In the rows, zero is written as 128.
One turn sends every row of this set to another row. A few are shown first. Where does it send the rows asked after them?
Q658: [147  99 140 161 117 123 153 131 108 159 154 133]
Q226: [170 152 145 146 107 127 138 124 122 139  98 140]
Q873: [161 149 165 163 137 126 124 122 124 138 109 130]
Q739: [140 129 150 146 146 104 131 109 113 115  89 148]
Q750: [101 129 123 123 129 132 151 140 126 141 141 153]
Q367: [152 100 137 141  94 112 147 134 115 149 154 132]
Q490: [155 134 121 137 143 109 150 119 128 118  95 143]
Q834: [123 117 111 142 117 129 149 152 128 136 143 162]
Q305: [142 136 137 137 126 105 138 105 123 119  86 158]
Q807: [ 91 134 131 145 144 132 149 125 112 139 143 148]
Q198: [152 140 121 139 138 110 152 112 134 124  93 150]
Q221: [103 132 124 159 140 133 154 126 105 134 146 160]
Q46: [149 105 154 122  98 115 147 137 115 146 153 132]
Q598: [158 149 167 153 112 121 120 118 117 135  99 141]
Q855: [139 114 142 112  97 111 153 136 116 149 140 131]
Q532: [123 126 159 127  99  98 135 109  97 135 146 117]
Q11: [145 139 134 152 160 109 142 110 135 125  99 144]
Q717: [ 85 143 136 136 123 118 136 113 109 125 145 141]
Q518: [137 111 141 138 133 129 168 135 108 168 146 131]
Q372: [ 96 144 129 153 125 114 138 112 106 114 152 143]
Q533: [110 123 124 173 143 134 146 132 108 138 149 148]
Q19: [140 123 158 137 101 104 139 113 102 131 158 113]
Q687: [140 110 147 150  90 103 134 116 103 138 153 123]
Q101: [136 110 150 169 115 114 139 113  93 148 157 122]
Q540: [112 125 126 133  92 108 127 134 120 112 142 150]
Q878: [157 157 162 154 113 118 123 126 109 134  99 144]
Q590: [148 131 139 148 162 110 142 116 127 120  98 140]
Q396: [ 96 137 128 118 110 118 139 129 121 125 141 146]
Q560: [148 105 150 143 122 131 164 132 100 161 149 138]
Q931: [139 121 155 158 122 119 154 109  86 149 156 119]
Q35: [110 122 123 133 124 128 149 147 125 130 141 169]
Q315: [121 126 157 155 135 116 151 111  90 152 150 116]
Q134: [136 135 150 149 146 102 129 103 126 118  95 151]
Q112: [169 156 145 157 136 123 137 140 130 141 110 133]
Q689: [ 99 135 137 165 119 111 122 115 102 114 150 139]
Q133: [170 152 143 157 131 130 140 128 131 143 109 130]
Q868: [167 162 143 147 111 120 137 134 118 137 102 140]
Q727: [102 133 130 128 109 108 130 132 127 111 150 153]
Q155: [157 154 166 166 138 119 124 133 119 136 108 136]
Q549: [148 135 134 134 128 104 140 110 114 113  87 151]

Q226 goes to Q198
Q658 goes to Q807
Where do these go?
Q540 goes to Q855
Q727 goes to Q46
Q112 goes to Q590

